Each named move below is a turn or a mirror, shown by a few rows before and after it. Which moves, in which order, take the first row of each later pair to the second? The first pair is answered.
move fil:
[-10   7 -13   4   4   3 -15  12  -6  19  21  21  11  -2  -2  -5   2   6
   3  -1 -13   4  16  -8  -5  -2   4  -8   9  -7   3  20  -6   3 -18  11
 -12  -6] => [-13  12   5  -5   4  -1 -17  13 -12   8  25  11  11  -1   0   0 -11  -4
   1  -6 -12  -9  13  -4  -5 -15  -3  -4   4 -10  23  17   1   6 -19   0
   4   6]
[-5 -3 -1  7  2 -4 -6  5  2 17  2  8 19 -2  4 -3  5  4  2 -4  7  4 11  1
  3 -7 -1 -6 14  2 -3  0  2  3 -5 10 -2 15] => [ -6  -1   6   3   0  -6  -7   6   1  12   0   3  17  -3   7  -2   0   2
   2  -5   8  -1   9   2   3 -10  -4  -4  13   1   5   0   4   2  -4   8
   3  18]
[ -1  30 -12 -10 -13  -2 -12  -2 -27   8  13   0  19   2  15   2   8   2
  -9   9   9  -5   5  -9   2  12   4   4   7 -21  22   6  -5   7  15  -8
 -16   2] => [ -1  29 -13 -10 -14  -2 -13  -1 -25   9  14   1  20   4  15   1   9   3
 -10  12  10  -5   5  -7   1  12   5   3   7 -20  23   4  -5   5  18  -5
 -17   0]
move Tak:
[-11  -8  -6   7   3   1  -3  -5  24  12  -6  13  -7 -15  -4  13  13   7
  -5  17  -4   1  -7  -8   1  15  -2  -1   1  15 -20  -1 -18 -13   5  -1
  -7  -7] => [-25   0  -1  -4   4  -5 -12  -4  22  18   8  14   8 -19  -1  18   6   2
  -3  11  -9  -4   0   0  -3  -2  -4  -5   7   5  -3   4 -15 -14  -4  -9
  -9   7]
[ -8  13   7  -6   3   3 -20  -2 -16  -3   8   5  11   3  -5   6  -9 -23
  -3   9 -13  -1   2   5 -17   9  15 -10  -6 -10  15  23 -10  -5 -10  -4
   6   9] => [  6   6   8   6   2  14 -12  -6 -16 -15  -9  -1  -7  10  -9   1  -6 -18
  -6  12  -9   3  -6  -3 -11  27  17  -5 -15   0   2  16 -10  -6   1   2
  11  -7]
[  5  19  10  -9  15   6  -7 -17 -13  12  10  14  30   0  17 -15  11 -18
 -17  -4  -3   0  15 -29   8   0   0  18  -8 -12  -8   6  -1 -21   9  19
   1  -3] => [  5  20  14 -11  16   6  -7 -18 -15   6   9  11  25   4  15 -15   6 -19
 -17  -4  -3  -3  12 -28  10   1  -1  22 -13 -14  -5   6  -1 -18   8  17
   7  -3]
move Zev:
[ -2  13 -12  -3   3   1 -14   9  -3  11  11   8   2   2   3  -8  12  -2
  -3  11  -3   6   6   1  -9   3   4 -14  14  -9  -7  14 -12   1 -11   5
 -13  -8] => [  9   3 -14   9   0   7   3   3   1   3  -8   2 -19   5   2 -11  14   6
  -2  11   5   8  -2  -6  -1  10   1  -6   8   4 -19   2 -11   6   3  10
 -10 -15]
[  1  -5  -2   3   0   2   6   0  -5  -3   3  -3   1  -2   0   4  -4  -1
   1   9  -5 -12  -1  -3  -2  -3  -3   6   8  -6   8  -4   8 -11  -9   1
  -1  11] => [  4  -6  -5   7   1   0   6   0  -5   0   2   0   3   1   1   2  -1  -1
  -1   8  -1 -11   2  -5   0  -4  -4   5  10  -5   7  -5   9  -8  -7   4
  -6  10]
[  6   4   9   5   8   8  -2   9  17   9 -11   0  -8  13 -11  12 -10   9
   1  -3 -24   9   7  10 -13  13  16   4  -2  -2   9   5  -6  -2  14  -2
   6  -2] => [  6   6   6   2  12   4  -9   9  16  18  -8   8   5  15  -9  10  -4  10
   3  -5 -18  10  14   6 -13   9  15   0   6  -3   8  13  -6  -2   9   4
  -1   6]
move pas:
[-13  -6   6  14  -1   9  27 -12  15   6  -6 -16 -40 -12 -19   9 -10  16
  -3  10 -27  19  -3  11   8  18   3   2 -14   8  -9 -16 -27 -10  -7   7
  14 -40] => [ 12   3  19  18  11   8  10 -10  -2 -12 -12  -8 -30   9 -18   1 -10   5
  -9  21 -16  10   4  -5  11  40  -4   5 -19  11  -8  -1 -29  -2 -13  21
  21 -36]
[  9  -3 -17   9   7  10  -2  13 -19  21  -2  24   8  21   8   7   9  -4
 -11  15   0   8   8  12   0  26  15  -6  17 -13 -18  18  -6   7  10  19
 -20 -34] => [ 14   6  -5   3  13   4 -15  18 -30  14   4  26  22  28  11   8   3 -15
 -11  11   6  -4  15  11   0  20   7  -7  19 -13  -2  24  -4  10   2  20
 -13 -19]
[ -8  -1 -21   4   5 -27 -10   0  15  16  16   6  26 -14   4   7  25  21
   5   0  17  20  10   7  -5 -17  -3   3  24  -3   0  -2  -7  11   0  20
 -22   8] => [ -3  -3 -25  10   6 -21  -8  -1  17  16  14   7  18 -11   3   6  27  24
   4   3  16  26   8   3   1  -9   1   2  22  -1 -10  -2 -11   9   3  27
 -24  -2]
[ 28  11  -6   8  -1  -4   5 -15 -18   0   5  13  12   4  15  -6  20  10
 -14  16   4   8   8  -1  19  18   3 -15   5  -1 -16   1  -6  14   0  11
 -20  18] => [ 23  17   2   1  -1  -9  -2 -13 -19   0  11  13  24   6  15  -3  12   4
 -12  11   8   1   8   3  17   6  -4 -14  10  -5  -1   5  -3  15  -5   4
 -18  31]

Between the rows of a pair lie two moves.
[ 12   3 -16   3   4  -8   5  -2   3   7  14  31  30  13  -4 -10  29   4
  12   3  -7   8  22 -21 -17  25  -8  -5   8  -6 -17  21  -9   2  -5  10
 -27 -13] => [ -6   9   8 -15  -7   1  13   0   4 -16  23   6   0   4 -12   6  -1 -14
   9   4 -40   0  -3   0 -23  34   4   3 -18 -22  -3   6 -11  -9 -11 -22
   4 -24] : Zev, Zev
[ 26   9  22  13  20 -10  -5  -1  -6 -19 -17   5  15  17  -1  -7 -16 -13
 -21  -8  28 -26  10 -12   2   9 -12  24  -2  10  15   7  16  15  19  -3
  24  20] => [ 20  -4  14  20  11  -3  17  -8   9 -20 -26 -10 -10   9  -6  -5 -18  -2
 -18 -13  27 -21  -2  -9   5   5 -10  31 -11  16   4 -12  19  12  34 -11
  28   8] : pas, Tak
[  7  -8   3  -8 -13   8  24   1 -18 -16 -15  -1  16 -11  -3 -32 -15   4
  30   9  22 -10  -5  -6  18 -29   1  15  21   4  12 -13   6  11 -19  15
   5  23] => [ -6  -8   3 -16 -21  12  30   1 -12 -14  -6  -8   6 -20  -7 -25 -23   4
  29   9   6  -8 -14   5  12 -32   8  15  16  -3  15 -20   4   2 -22   2
  12  18] : pas, Zev
[ -8  -6 -24 -11  12 -13 -14  -6  -2  32  34  24  39 -12  -4   3  27   1
   8 -12 -12  -9  30   5 -11   0 -10 -13   8  13   0  40  -3  -7 -14  -6
 -27  21] => [  9 -22  18   3   2 -11  26 -15   0 -21  -5 -17 -15  -2  -6   6   1  -6
   9 -18  17 -35  -2  -4  15 -12 -28  19 -26  34  14   0  19   2  17 -25
  23  28] : Zev, fil
[ -6   0  33   5   9   7 -22 -11 -12 -11  -8   5  26  42  -4   2 -12   2
   1  13  -5 -14   0  -6  -7 -13 -11   8   2   0  11  33  -3   5 -24  13
  13  -2] => [-15  -8  32   7   5   0 -10 -12  -8  -6 -14   1  25  35   0   3 -13   7
   5   2   3 -17   0  -7  -2 -36 -16   9   6   4  21  22   5   9 -14  10
  11  10] : Zev, pas
[  2 -14  11   3  -4 -15   2  -2  17   2  -5  -7   5 -15  -5  13  -3  13
  15 -10   1   2   0   6   1 -37  -8   4   3   5  22 -20  -1  12   8   8
   2  34] => [  2 -22  -1   5 -11  -3  14  -5  23   0  -6 -13 -21 -21 -12  17  -3  21
  12  -3 -17  11 -12  11   0 -15   7   5  -7   6   3 -27  -8   4   8   4
   5   8] : fil, Zev
[  4  -8 -10  14  -4  -7   0   0  -5   8   8   4 -18   4  -5  -3   4   0
   3   2 -15   5   2  -1   1  16   4   6  -4   2  -4   9 -18  -5  -6  10
  -5 -10] => [ 13  -6   1  15  -1  -6  -5   2 -11  -1   5   4 -15  11  -3  -4   2  -6
   0   2  -7   1   2  -4   3  17  -4   8  -7   1   0  12 -16  -3  -6  13
   1  -4] : pas, Zev
[ 26   2 -19   9   6   6 -17   3 -12   7   8  16   8   2  -3 -11  13  -4
  -2  26  -7  11  12  -8   1  36  12 -13   2   0 -21  26 -18  -8 -21  15
 -12 -17] => [  7  17  13 -12   7  -8 -29  12 -19   0  26   8  27  -2   4   0  -8 -22
   3  13 -10 -11  12   5  -6   5   2 -12   2 -13  22  24  -9  -6 -30  -7
   5  17] : Tak, fil
[ -3 -24  -4   7   2 -51  11 -26  -1  21   6 -23  31  -8 -10   7 -15  -6
   1   0  13  18  25   2 -28 -26 -34  -2   9  -7 -15  -3  17  17   5   2
 -14  -6] => [ 17 -24  20  12   2 -41  17 -30  -8 -11  -9 -41   1   2 -18   8 -30 -16
  -4   7  13   8  10  -6 -19  -2 -35   9 -19  -2 -14 -10  17  18   8  -3
  13 -18] : Tak, Tak
[  5   1 -15  -4   0  -1 -24   1  11  19   7   2   2 -13  -8  -8  22   0
 -12  14 -17  -6  13  17  12  14  10  -2  -8 -15 -13  10  -3   0   0  -9
 -26  -8] => [ -3   3 -11  -8  -1  -7 -24   2  12  24  12   1  11 -18  -5  -7  18  -1
 -10   8 -13 -11  17  23  13  -3   7  -3  -2 -19  -1  11   4   2  -3 -16
 -27   2] : Zev, Tak
[  6  -5 -12   6  13   4  -5   9   4  14  -4 -11  18   0   7  19   7 -13
   0  13 -12   0  22  -6  -2  21  -7 -13  -4  -2 -20   7  -9  -2  -2  -1
  12 -30] => [ 10  -5   0   5  18  -4  -7   8  -2  10  -7 -12  33   7  13  16   3 -18
   2   8   6 -12  26  -8   3   3 -18 -11   6   1  -4  11  -3   5   0   0
  15 -10] : fil, Zev
